Each path below is one point turned by a fixed rotation once a step. After each direction that follows a path, write how fast that rotation turns it, in degrees each step (0 if it stays still).
Each turn is a multiple of 5 degrees from 10 to 175, or 0.
Each row of a path follows its step; steps can be skipped.
path 1
step 0: [ -6 -45 -17  13 -19 -18  43   1  43   2  -9  22  10  26  27  -6  56  -9
   8 -26  -5 -27  11  17  -7 -10  17  47 -17  11  27]
step 1: [  5  40  -5 -18   4  -2 -37   4  15 -10 -25 -39 -30   1  17  53  21 -19
  43 -19 -16 -38  18 -17  11   7  27  -5 -21 -29 -27]
step 2: [-36 -30 -61  31  -8   3  -7   9   8  37  14  30 -11 -28  -4 -10  -1  -5
 -30 -31 -28 -31  40 -16   0  32  -5   6  20 -19   5]
step 3: [ 12  31  -5   1 -38   1  33 -21  42 -39 -23 -18   2  -4  37  -4  19  -9
 -18   0 -19  13  32 -25  10 -40 -22 -19   6 -53 -11]
step 4: [-34 -10  13  -4 -17 -35  16 -13  -4  47  37  28  18   3  20  33  -1 -16
  28 -49  10  -3  25  -5 -14  15 -11 -40 -37  -5 -27]
step 5: [  7 -20 -22 -10 -27   8  -6 -19  31 -23  -8 -30 -20   7 -12  55  25  10
 -24   3  -9  18  27  -3 -64  29 -20  -1  14 -11  37]
step 6: [-27   9  59  12 -12  33 -21  22  23  -1 -20  13 -10 -35   8  -4 -24 -12
 -10 -31   0 -29  16   8  -4  14 -59  -2 -38 -23 -15]
step 7: [-19   7  -1  27 -29 -15  24   0  18  25  36 -22   1   1 -18  33 -52  18
  -2  45 -35  17  24 -21 -37 -19 -11  13  19  -3 -28]
step 8: [-12   0  24 -12 -43   1  44  12  18   4   3   2  12  -7  11 -17  41  -6
  20 -27  20  -9  -2  54 -43 -20 -32  46  -5   4  19]
step 9: [-12  29  10   9 -23 -11 -25  39  -3 -21  -3 -36  17  23 -20  70   1  15
  20   1 -22 -28  -5   3  -4  19  16  13 -46   8 -34]
Speeds:
[ -1  -8   3   7  -5 -18   1  -8  -8   6  -8  -7  -3  16  -7  11  14 -11
  14  -5  16   7  -8   7  -3   0   1   3   1  -5   0]
90
[-24  12   6  14   2   5   0  -4  -3  -4   8  -4  -4  -5  -6   0   1   2
   9 -12  -7   6  -9   5   7   8   8 -16  -5   8 -10]
145
[ -9  -2  -3  -4  13  -2  -9  -3 -13   6  12  -2   9  -1  -5  11  -2   3
  -6   4   8 -20  -6  -8  -3 -15  -5  -4 -11  -8 -15]
140
[ -2  -4  -2 -13  -7  -2 -16   3   1  11   5   9  -5  -5  -8  -1 -10  -2
  24   4   1   5  12  -6  -8  -6  12  -8  11   5  -7]
130
[ -8  11   2   6   3   7  -3   8   0   4   5   2   3   7   3   0  11  -1
  17  12 -11 -11  -6  -2   4  -2   2  29   8   4   2]
40
[ -7   3   9   0   5  -1  -1  -2  18  -2   7  10  -3   5 -13   6   4   8
 -11  -4   2  -1  -3   8  -2 -14  16  -2  13 -13  15]
145
[  0  -3   3   6   5  -3  -4   2   2   6   9  23   4   1   3 -15  -1 -19
  -4 -14   7 -13   3  16  -6   5  -6   2  -1   8  -3]
175
path 2
step 0: [ 38   9  -9  12  -4 -27  27  12 -17 -12  13  31 -13  20  15 -31 -17  -4
  14  39 -30 -13  21  27 -26  -3  10  17   9  17 -39]
step 1: [ 29  17 -21   6 -10  -6 -10  21  14  -6  -2  41 -42 -18 -32  12 -12 -20
  44  10  -3 -16  19  10  -8  49  15 -22  -6  16  -4]
step 2: [ -8   2 -15 -19 -18  18  14 -49  28  12   3  28   3  -1 -15  29 -35  22
  38  44  13  -7 -17 -10   4   7  20 -22   0  21 -22]
step 3: [ 34   4 -18 -43 -26  11  50 -17  13   6 -18 -23 -22 -13  10  23 -10   3
 -25   9 -39  -7 -23  14  23   3  27 -18   0  -2 -15]
step 4: [ 33 -10 -23 -27 -17  29  49  23  15 -26  10  11  13 -15  30  -4 -15 -17
  11  26 -12 -24   5  31 -13 -11 -25  22  17  12  17]
step 5: [ 22  -1 -18   5 -32 -11  33  35 -20 -23   9   3  33 -13 -30   2  -9   2
  13  -4  -7 -20  22  -5 -42  28  20 -22  27  34 -12]
step 6: [ 11   0  12  23 -32  19  26  16 -15  17  -8  36  -1 -44 -22   3 -34  18
   5  24  24   6  -3  -3  -4  14   4 -33 -43  27   3]
step 7: [ -1  -8 -31   8  16   3  60 -17 -17  40  14   9 -26 -16  12   2 -42  16
  -6  20  12   5 -10   0   8   7  52  -2  14  -5   0]
step 8: [ 16 -17 -27 -10  12  36  24   0  13  -3  -4  41  -6 -45 -13   5 -18 -46
 -20 -16 -33  -7  -7  25   9 -18  27  11  17  -5 -11]
step 9: [ 10 -33 -25   0 -14 -19  16  -2 -18 -34   8  29  26   7   0  11 -28 -36
  -6  14  13 -24 -29  29 -20   8 -11   7  13  18 -46]
Speeds:
[ -4   4  -4  -5   2   5  -4  -8  12  12   3   7  13   5  -3   1  -3   2
   5 -16  -5   2  12  -8 -13 -16  11  -4  14  11   6]
125
[  3   1  -7  -9 -14  -5  -3 -15  15  -8  -2   7  -8  14   3  13   6   1
   5  -6   0   3  -3   7  10   5 -17  -7  12  -3  -5]
45
[  1  -3  13   9   4   5   4  -6  16  -4  13  15   0  -4  12   0   8   7
  -8  12   6 -10  -8 -12 -16  -2  -7   1   2  -5  -4]
160
[  4   5 -22   0  -8 -11 -13  10   4 -15  -1   7   2   2  -7 -15  -6  12
  -4  -5   7  -7   3  -2 -13  -2  -4  -1 -10  -4  -1]
80
[-11  -6   2  -1   0   5  -2  -9  -5  -9   1   7  20  11  12  -8 -16   2
   4  19   4   8  14  10   6   0   0  -2  -1  -8   0]
160
[ -1  -5   5  -2   4   0  -9  10   0  -2 -14   1  15  -3  -4   5  -8 -13
  12  -2   9  -9  -6 -22   4  10  -5  -8   7   1 -14]
95
[12  2  8 18 -8  0  2 10 -7  8  2 10 -7  4 -2 -1  7 12 16 -3 10 12 20 -5
  2  4 -1 -1  2 -1 -8]
70
path 3
step 0: [ -1  31 -11  -9  20   6  -4   2   0 -11  -6 -21 -38  -9 -10  -2 -15  28
  57 -21  14 -16  -6 -11 -44 -27  35  25 -43  13  25]
step 1: [ -6 -30   6 -21   1  -4  -4 -32   3  -4 -14  26 -23   4   3  28  37   6
  17 -44 -11 -15  -2  21 -19 -19   8   4 -49 -62  11]
step 2: [-30 -26   7  -8  18  21   3 -25  33   6   7  20  -7 -10  27 -17 -21 -14
   8 -59   5 -26 -32  29  35   0 -24  35 -23  22   6]
step 3: [-47  29  -6  28  44  19  -9   5  29  -2  -2 -23 -17   8  20  -5 -18  50
  38 -37  13   1  23   7 -22   8 -11 -10 -19   8  17]
step 4: [ -8 -13  18  31  23  -2  11 -20   6 -36  -9   2 -11  56  33   6  46  18
  24 -13  -2  -2 -15  -9   5  20  -4  -1 -22 -59  14]
step 5: [-12  20   8   8  25   6  -7 -22  15 -12  23  42 -23  11  30   9   1  -1
  -5  -4   0   7 -60 -18  34  -2 -24  56  -8  16  29]
step 6: [-29  21  -4  -1  25 -10 -27  -2   6  18  -7 -11 -16 -16  11  27   7  57
 -10 -36 -12  38 -13 -27 -22  25   8  -2 -17  31  51]
step 7: [ -2 -42  24   6 -29  -4 -16 -18   9 -19 -40   5  13  26   8 -12  37  30
  42 -27 -30  22 -41 -20  -9   9   4 -17  -3  -7  23]
step 8: [ -4   5  -4  15  -4  18  -4  -8  21 -20  -9  64 -31   1 -17 -32 -34  27
   3 -12 -40 -10 -51 -18  19 -22 -27   5  -2   6  10]
step 9: [ -9   3 -33  -4   9  -7  10  -1  28  15  37   3 -19   4  12 -17 -15  64
 -34 -46 -29   4   4 -39 -21  16  25 -19 -20  -4   1]
Speeds:
[ -2  -3  -8  -7  -2  17   5  -6   1   2   0  -7   1  -8   7  10   9   9
   2  10  -7  12  11  -4  -6  11  12 -15 -13 -15   0]
125
[-16  -7  -6  10  -3   6  -4   6  -9   8   5 -21   4   0  -9 -10   4 -14
  12  -8   0  10   2  -9   0   1  -7  -7  -2  10   9]
100
[ -3 -11 -10   0   7  22   7   4   2 -21  -9   5   1  -4   6   4  -6 -13
  -5   6  -1   6 -11  -1   2  -6  -1   6  -2  15  -6]
125
[ -1  10   0  10  -6  12  -8 -12  -8  10  -1  -5   8 -12  10  -4  -3  -4
  -2   8 -18 -21  -7  -1  11   0  -5   7  -2  -4   3]
120
[ -9  -2  11   5   2  -2   5  -2  -3   1 -22  -5   6  -6  10 -13   5  16
   7   9  10  -4   7   3  -4   1  11   0   7  16  -2]
100
path 4
step 0: [  5  10  -7   6  -5 -33  44 -20 -18 -15 -12 -46   6   0 -24   7 -14 -15
  19 -17  17  17  11 -15 -37  18   1  32  -3  41   7]
step 1: [ 14   6 -10  -5  25 -16 -24   0  -1 -16   3 -20  46  24   9 -24 -41 -21
   6 -11  18   3   1  -6  -5   4  28  22  65   9   2]
step 2: [-37  10 -28  -9   8   5   8 -16  -4  -9 -38 -41  17 -25 -16 -15   0 -14
   9 -26   2 -18 -14   6 -38  32 -16  19  17  40   6]
step 3: [ 30  -5  -9 -30  23  31   4 -19 -25 -12  -2  -9  40 -34  -4  -1 -32 -24
   6  -9   1  32   5   5 -24   5  23  -1  50  -9  11]
step 4: [-18  21 -29  -5  16   6   6 -42   2 -26   9 -48  37 -14  -3  20  -1   7
 -17 -22  43 -15  -8 -15 -24   9 -15   0  -4  18  28]
step 5: [ 29   1  34 -13  20   4 -29 -12 -28  12   0 -12  25 -39 -22  -5 -13  11
   4 -20  42  -6  -5  20  -7  -4   2   7  58  13  10]
step 6: [-16 -14  30 -11  -7   0  24 -35   6 -34  -9 -31  15  -4   4  10  18 -16
   5 -38  19   7   6 -10 -18  12 -33   8  22  29  48]
step 7: [ 31 -14   2 -33  -8 -20 -35 -20  -4   0  14 -11  17 -14   2  12 -40   9
  -1 -15  14   7  22  22 -22  -2   0  58  33   2  24]
step 8: [-29 -12 -14 -23 -15  18 -15   8  22 -26  11 -34  24 -17  27 -19  23 -23
   8 -34  31 -36   2   7  -6  10 -20  18  24  15  29]
step 9: [ 11 -14   2 -45   0  29 -17 -43 -20  27  10  12   6 -35  -3   7  -4  -7
  18 -16 -18 -15 -10  35 -33   0   6  30  20   2  29]
Speeds:
[ -1  -4  -7  -4  -2   2   3  -5 -10  20  -4  13   8  10 -12 -13   0   7
  -6  -5   8   8  17   9   5  -3   6   4   8 -13   2]
170
[  4 -10  -1   4  -9 -18 -13   5   1  -4  -2  -7   1  13  -8   3   6 -13
   6   2  -4   6   9  19   7  -3   3   0  -1  18   8]
55
[ -5  -7   9   0  -4 -12   1   7  12  -6 -12   3  -8  10   9 -11 -11   3
   1  -5  -5   3   3  -7  -4   8  -9  24  12  -4  -5]
60
[  8  -3  14   9  -2  14  11 -13  15 -10  -4   3   2  -3 -15  -3   7 -11
   6   7  -5   0   9   2  -9  -2  12  10  -6  -7   1]
115
[ -8   8  -2   1  -2  -7  -4 -13  -4   7  -3   4  -3   5 -17  15 -10  10
  -5   2 -12 -15  -2  10 -13   7 -10   8 -10   4   0]
155
path 5
step 0: [-15   4   3  24 -39  10 -15 -25 -33 -15  26   9  43  22 -36  17  -4   7
  -1   2  -7  -2 -13  22 -11  14   3 -30 -14  19 -43]
step 1: [  9 -29  15  10  11  -6 -36 -13 -21  -6  14  -3  33  22 -30   1 -13  -5
  -6 -39  27   4  22  -3  16  45  30 -29 -21  -1 -12]
step 2: [-16 -19  -5  32  -5 -11 -23   5   1  38  22 -20  46  -8 -33   8  -5 -19
  34   0   8  -6   8  29 -29  19  21 -20   2   3 -31]
step 3: [-45 -14 -11  28   1 -14  -2   4 -18 -14  22 -31  44   8   1  -3   6 -26
  -5 -10  26   6 -14   9  25  18   3 -53 -26 -12 -11]
step 4: [-23  -6  34   0  29  -1 -32  11 -12  18   5 -40  40   5 -24 -30  12 -14
  10 -17  12  -7 -13 -23 -12  18  -6 -24  20 -11 -35]
step 5: [-26   3 -11   3 -11  -5 -22 -19  -5   6  11 -24  55  -8 -44 -12  18  -8
 -21  15   7  19 -11   9  -2 -31  17 -37   9 -36 -10]
step 6: [-11  20  36 -12 -24   8 -42  20 -14  -7  39  -5  46   3   0 -23   9   5
 -15 -17   8  20   6 -12  13  -4  -6 -25 -23 -16 -36]
step 7: [ 20  17   7  11 -16  -7 -31 -21 -18  16  -9 -10  17   3 -30  -1  19  -5
   9 -34  10  -3  11  -4   8 -20  32 -27   6 -32 -62]
step 8: [ 21  -4  31  19 -33  -2 -24  -7  -9  13  37 -39  12   5  -7   0  15  -4
   3   5  22  13  15  19 -11 -13  24 -38 -49 -26  -1]
step 9: [ 16  22  15  47 -37 -11 -15  10 -17 -19  14 -31   7  11 -10 -18 -18  -7
  19 -20   4  -7   1   5  -4  13  -8 -55  10   0 -41]
Speeds:
[ 13   8   3   2  -9  -3   4 -11 -12   2  -5  11   5   3  -1 -17   4  13
  -2   2  -5   3  -1  -7  -7  -5   3  14 -20 -10  -8]
45
[  2  -2  13  -3  -2   6  -5  14   7   4  15  -3  -1   2  -8  -8   8   1
   6  -8  14   0  -4   3 -10  -2 -14  20  -6  14   1]
160
[-21 -12  -8  -1  15   5   4  -4  -7   3  -3  13  23   0  -6   0   0  -8
   2  -1   1  -2   4   0  -6  15  -3   8  -8   0   1]
25
[  9  -7  -4  23  -3  -7  14   1  -8  17   9  -6  -4   3  10  -6  -7 -14
  11  -6   3  -5  10   2   5   4   2   2  -3   0   6]
55
path 6
step 0: [ -4  28 -16  31  33  11 -25 -39  13  42  20  -1  14 -20 -12  23   4   1
  32 -11 -26  37  25  17  -2 -45   7 -25   6 -13  61]
step 1: [ 49 -44  18 -21  18 -39 -26   8 -16  -1  -7 -17  12 -32  50  -5   2 -20
  10  -7   4 -42   7 -29 -42 -10  -3 -35   1 -31  -8]
step 2: [-25  37   0  39  16  -6  17 -24  -8 -31   1 -28 -49  -4  -9 -16  30  46
 -26  -1  -8   7  17  -5 -38 -36 -20 -11  52   3 -16]
step 3: [ -2  19  15 -11   9   5  27 -44 -44  24 -36 -25  26 -28  17 -11 -22   1
  20  16  11 -20 -18  14 -45   6  53  22 -36  25  15]
step 4: [ -6 -23 -46  20  -5  67 -43  26  18  -7 -24 -17 -43 -14  10 -22 -13  -5
  10  -2 -60  -2  -6 -14 -26 -22  -1 -12  -4  -4  20]
step 5: [  4  12   6 -14  46 -23  -2   0  -1  24 -25   9  20 -19 -25  23  15 -26
  32 -21   8  30 -15  12 -28 -24  11 -76  12  37 -28]
step 6: [  8 -19   1 -17 -10 -16   5 -14 -52 -25  27 -53  -9 -37  16 -16 -35 -25
 -16 -10 -52  26  22 -25 -17  17 -12  11  33 -12 -30]
step 7: [  6  27  22  24  37  28 -15  -4  -6  -2 -48 -33  25  -2   7 -36  32  31
 -26 -37  10  13 -29  17  -3 -15 -30  28  -5  49 -12]
step 8: [-17  18 -10 -15 -22  20  11   3  -6  48 -35  40   6  -6  26 -15 -52 -37
   3  48 -24  17  18   2 -48 -12 -11  23   0  11 -21]
step 9: [  9  -7 -50  11  16  33 -41   9 -20  -8 -28 -13  22   7  35 -15   2   4
  -8 -12   1  56   2  11  32  18  22 -60  33 -12  22]
Speeds:
[ -1  14  -3   5  11  -2  -5  16   5 -13  -4   0 -12  -1   8  -4  23   2
  -9   2  -7   7  -8 -12   5   3   2   0 -13  -3  -3]
140
[  7   3   4   4   3 -12  -2 -14  -6  -7 -19   8  -1   5   1 -12  -2  12
 -12  18  -4 -10   9   6   1   3 -12   6  -1   3  -1]
70
[  3  -6  -9   2  -6  -3   8   6 -11  -5   0   7  -4  -5  12   5   7 -13
  -7   7   3  -6  -4  16  11 -21   0 -14   8  -2  -9]
95
[  0  -6  -9   3   4   6 -11  -7  -6   5   4  -2  23   1   2  -1  17   8
   0   4  12 -10  -4  -4   2  10   8  -9  -3  11 -14]
175
[  9  -2  -5   6 -27  -8  -2  10  -5  -5 -15  -7  10  -5   7  12  -6   4
   2  -2  -7  -3   4 -18   1   3   7   3   2  -4  -1]
145
